In the data rows, the value 128 means zero.
Here are some numbered points:
[089 097 114 147 151 129 142 103 185 078 139 147 154] 0
[112 086 146 152 185 104 152 081 206 099 097 122 152] 1
[115 090 077 114 087 124 164 141 133 142 184 163 131] 2
[106 093 095 138 085 149 134 129 085 124 109 124 159] 3
[146 090 119 162 184 115 130 083 127 122 066 100 120] 4
[167 137 136 134 118 121 119 116 098 113 102 115 110] 5
[117 122 104 150 087 146 088 100 099 127 137 120 133] 6
[142 142 114 138 118 117 093 092 109 115 121 080 127] 7
[118 102 101 146 142 104 128 085 188 113 109 123 131] 8
[179 135 122 138 146 125 099 129 091 136 115 108 121] 9
[134 132 080 138 098 130 141 142 120 135 128 143 134] 10
[174 149 141 103 140 130 149 149 111 178 117 111 084] 11
[107 153 144 119 110 125 127 166 084 140 143 126 142] 12
[094 073 080 110 124 144 175 163 164 089 182 162 166] 13
[135 146 123 162 127 129 063 099 126 124 108 151 131] 14
[087 128 085 096 084 099 133 154 120 127 194 153 144] 15
[176 162 088 120 135 152 085 116 117 122 115 107 130] 16
[171 192 205 107 154 142 134 144 089 129 094 131 090] 17
[143 114 117 131 112 164 128 109 143 075 131 135 171] 18
[066 113 115 121 100 138 094 181 120 092 117 123 162] 19
[107 144 123 122 092 101 133 181 101 147 178 140 113] 20
[104 179 198 085 213 098 215 197 148 219 121 122 024] 21
[066 133 158 064 145 136 222 220 201 185 240 163 100] 22
[176 077 121 143 137 135 105 081 132 088 088 126 133] 23
[164 164 131 153 183 151 124 109 131 166 088 090 134] 24
[143 151 183 106 139 104 122 158 062 139 111 112 097] 25
[141 164 125 121 083 134 117 138 093 139 140 128 125] 26
[128 088 113 084 100 152 151 148 069 112 146 111 148] 27
[150 128 201 058 125 132 168 171 052 146 130 131 083] 28
[186 170 173 120 178 135 104 134 126 129 045 114 103] 29
[099 098 088 116 129 140 129 121 164 080 189 155 172] 30
[118 178 147 115 128 138 126 127 093 157 124 136 094] 31
[117 111 116 131 196 142 164 108 222 105 138 124 126] 32
[143 138 143 106 070 138 135 140 092 157 189 135 137] 33
[127 126 101 137 113 121 105 115 147 124 140 152 160] 34
[172 177 177 144 180 109 134 125 106 143 079 113 103] 35
[111 100 126 173 149 118 102 119 124 097 098 114 153] 36
[132 173 107 170 137 110 128 099 124 185 125 125 098] 37
[059 136 127 126 070 142 136 157 155 093 191 153 162] 38
[146 154 148 144 141 132 114 085 120 121 098 101 118] 39
[118 170 119 130 120 129 130 178 092 164 168 133 099] 40
[183 133 097 110 130 156 148 090 113 141 127 143 100] 41
[109 082 136 117 097 145 128 125 133 097 129 117 156] 42
[164 173 131 153 207 121 124 101 138 166 087 123 057] 43
[123 137 140 106 087 124 126 162 064 151 153 134 141] 44
[109 117 074 133 088 146 153 157 125 139 180 171 154] 45
[118 100 107 164 164 132 128 087 184 091 125 151 141] 46
[115 116 105 125 097 111 106 124 144 077 157 138 172] 47
[138 150 136 108 092 156 098 165 080 154 124 111 104] 48
[154 103 141 139 240 155 154 087 207 101 054 122 115] 49
[185 146 123 142 156 153 083 103 123 087 115 146 143] 50
[097 127 145 117 092 126 123 185 108 151 199 184 143] 51
[130 178 154 109 236 095 206 150 146 208 102 109 050] 52
[127 151 133 119 092 127 084 121 087 112 114 119 151] 53
Which three points above are nearest to each new point by angle? Their numbers follow each, nearest first.
[179 160 122 119 146 108 081 121 104 131 099 144 106] 9 29 5
[141 150 151 138 208 098 186 115 173 184 115 142 052] 52 21 43
[144 130 113 162 127 121 106 107 110 136 112 149 125] 14 37 9
[176 129 147 134 148 171 091 085 157 097 126 108 164] 50 18 23
[057 111 163 040 133 116 230 214 156 196 221 174 100] 22 51 21
[102 114 100 150 096 140 104 120 127 116 172 125 132] 6 38 47
[114 098 111 157 103 110 102 126 076 110 120 108 164] 3 6 36
[145 127 120 115 159 125 070 115 132 074 113 129 159] 50 23 36
[131 090 124 144 102 146 112 110 142 072 110 145 166] 18 42 47
[137 121 166 117 139 079 183 162 130 165 154 153 071] 21 52 22
[114 130 139 153 116 102 100 103 097 117 116 102 121] 7 53 39
[149 131 120 115 106 127 110 162 113 090 136 141 147] 47 53 19
[124 121 115 097 087 126 127 153 091 135 136 126 133] 44 27 33
[044 093 127 104 064 132 122 155 132 120 181 129 169] 38 15 19
[152 090 100 140 151 147 091 101 137 104 093 111 154] 23 36 4
[176 105 130 126 134 130 116 082 167 104 092 124 151] 23 49 8
[120 146 177 093 149 098 199 185 127 209 172 145 051] 21 22 52
[083 094 138 128 072 154 145 116 111 104 155 127 151] 42 38 3
[108 121 106 181 123 093 120 082 135 147 168 114 130] 37 8 6
[107 099 130 163 124 110 126 083 145 077 086 083 175] 36 1 8
[039 101 179 058 156 156 214 217 204 133 207 159 136] 22 13 38
[165 156 163 133 213 145 138 074 188 124 074 115 089] 49 43 29
[097 163 136 120 123 108 143 148 101 170 160 117 083] 40 20 31
[145 146 127 128 107 150 107 140 106 122 098 105 147] 53 16 48
[137 125 119 113 146 148 119 093 150 096 120 133 173] 18 46 50
[101 146 128 130 063 113 114 158 097 132 184 133 136] 20 51 33
[160 130 136 141 159 102 122 085 137 152 080 115 083] 43 4 39
[145 142 084 154 113 169 090 130 110 128 110 114 129] 16 6 14
[147 121 116 124 121 103 098 105 098 124 107 100 117] 7 5 9
[151 124 155 147 147 154 096 061 161 054 074 106 162] 23 50 39
[102 122 091 130 087 130 122 122 102 116 128 141 148] 3 6 10
[085 067 130 078 105 176 164 136 187 119 167 136 153] 13 42 30
[162 136 139 125 200 158 136 083 157 104 044 080 119] 49 4 24
[110 148 137 102 067 112 144 191 087 169 202 157 109] 20 51 33
[166 109 137 173 152 103 143 067 137 128 052 115 133] 4 23 39
[141 103 096 136 141 158 124 104 142 125 140 123 132] 46 23 18
[102 122 159 065 121 162 236 185 162 192 234 159 133] 22 51 2
[116 159 137 096 084 090 147 178 089 153 164 120 094] 20 40 44
[079 185 212 057 229 148 229 209 188 204 163 152 057] 21 22 52
[138 128 166 123 100 112 159 138 083 171 145 135 092] 28 44 25
[172 145 155 147 129 105 107 119 106 133 102 104 081] 5 35 9
[174 143 129 139 092 115 110 121 113 128 124 134 108] 5 26 9
[158 125 138 114 129 109 122 168 075 130 079 135 102] 25 5 28
[100 148 100 117 097 096 102 167 083 153 156 149 126] 20 44 40
[132 129 132 143 091 118 106 108 084 091 113 136 152] 53 6 3
[075 086 123 091 104 164 137 128 136 114 135 130 177] 42 13 19
[108 104 124 136 095 140 116 123 135 081 127 108 169] 42 47 18
[134 134 133 112 087 105 135 155 061 132 147 108 123] 44 12 26
[080 163 140 076 225 146 218 170 255 184 193 158 091] 22 21 32
[109 113 112 136 089 117 119 106 154 104 142 104 176] 47 42 34
[096 095 103 119 083 140 132 134 107 129 125 123 137] 3 27 42
[163 129 119 139 195 141 141 087 167 109 067 091 125] 49 4 24
[115 162 161 135 106 113 114 190 105 151 138 136 142] 12 20 44
[142 121 132 114 104 114 094 137 094 112 138 114 150] 53 44 27
[073 073 114 139 097 102 125 120 130 116 119 084 181] 42 3 19
[122 111 103 170 115 095 105 124 116 121 098 093 144] 36 7 4
[153 169 130 122 129 107 132 145 078 147 107 123 117] 25 31 17
[117 082 113 162 125 128 113 083 139 087 060 074 159] 36 4 23
[097 149 121 142 085 117 088 132 112 117 125 123 156] 53 6 19
[182 097 114 148 139 120 101 094 155 092 094 121 147] 23 50 4
[137 104 122 128 097 138 127 106 104 109 103 127 155] 3 42 18
[109 166 132 106 129 139 142 170 077 167 161 138 108] 40 12 31
[107 159 195 071 131 136 243 216 138 212 240 172 059] 22 21 40
[166 110 125 116 104 157 169 116 116 160 127 150 116] 41 11 33
[145 106 123 142 135 166 129 103 145 111 116 122 113] 23 49 46
[172 136 119 139 232 142 153 100 200 134 047 108 087] 49 43 4
[089 075 214 046 203 148 255 189 195 163 154 145 105] 22 21 52
[158 175 133 142 154 128 138 102 150 155 096 131 096] 43 35 24
[145 099 112 139 079 161 121 135 098 118 147 145 142] 3 6 27
[145 123 097 124 123 090 099 125 156 137 112 123 117] 8 34 14
[097 058 124 133 100 161 157 096 156 119 141 133 136] 42 0 13
[142 162 145 143 152 101 110 092 105 145 086 077 104] 39 35 24
[141 116 107 121 084 132 093 125 138 089 133 147 164] 47 34 18
[132 121 124 126 178 104 201 115 179 183 116 137 106] 52 21 32
[139 166 170 160 216 098 119 130 141 165 103 125 051] 43 52 35
[131 185 189 086 196 140 209 190 132 222 133 147 060] 21 52 11
[084 092 097 094 121 128 172 139 191 105 162 162 157] 13 30 0
[140 105 063 169 147 104 124 072 145 091 113 098 132] 8 4 46
[092 085 108 151 147 139 132 131 190 071 126 139 169] 0 46 30
[157 151 140 146 133 118 114 095 113 143 087 106 116] 39 5 35
[121 104 099 133 099 137 120 109 108 113 119 136 159] 3 6 42
[059 100 142 100 135 131 224 195 204 127 189 175 149] 22 13 38
[190 129 094 110 098 152 121 127 114 131 148 149 115] 41 16 10
[139 168 134 099 111 104 125 168 085 189 168 140 080] 40 20 31
[024 063 142 065 097 116 239 212 141 158 192 170 145] 22 13 2
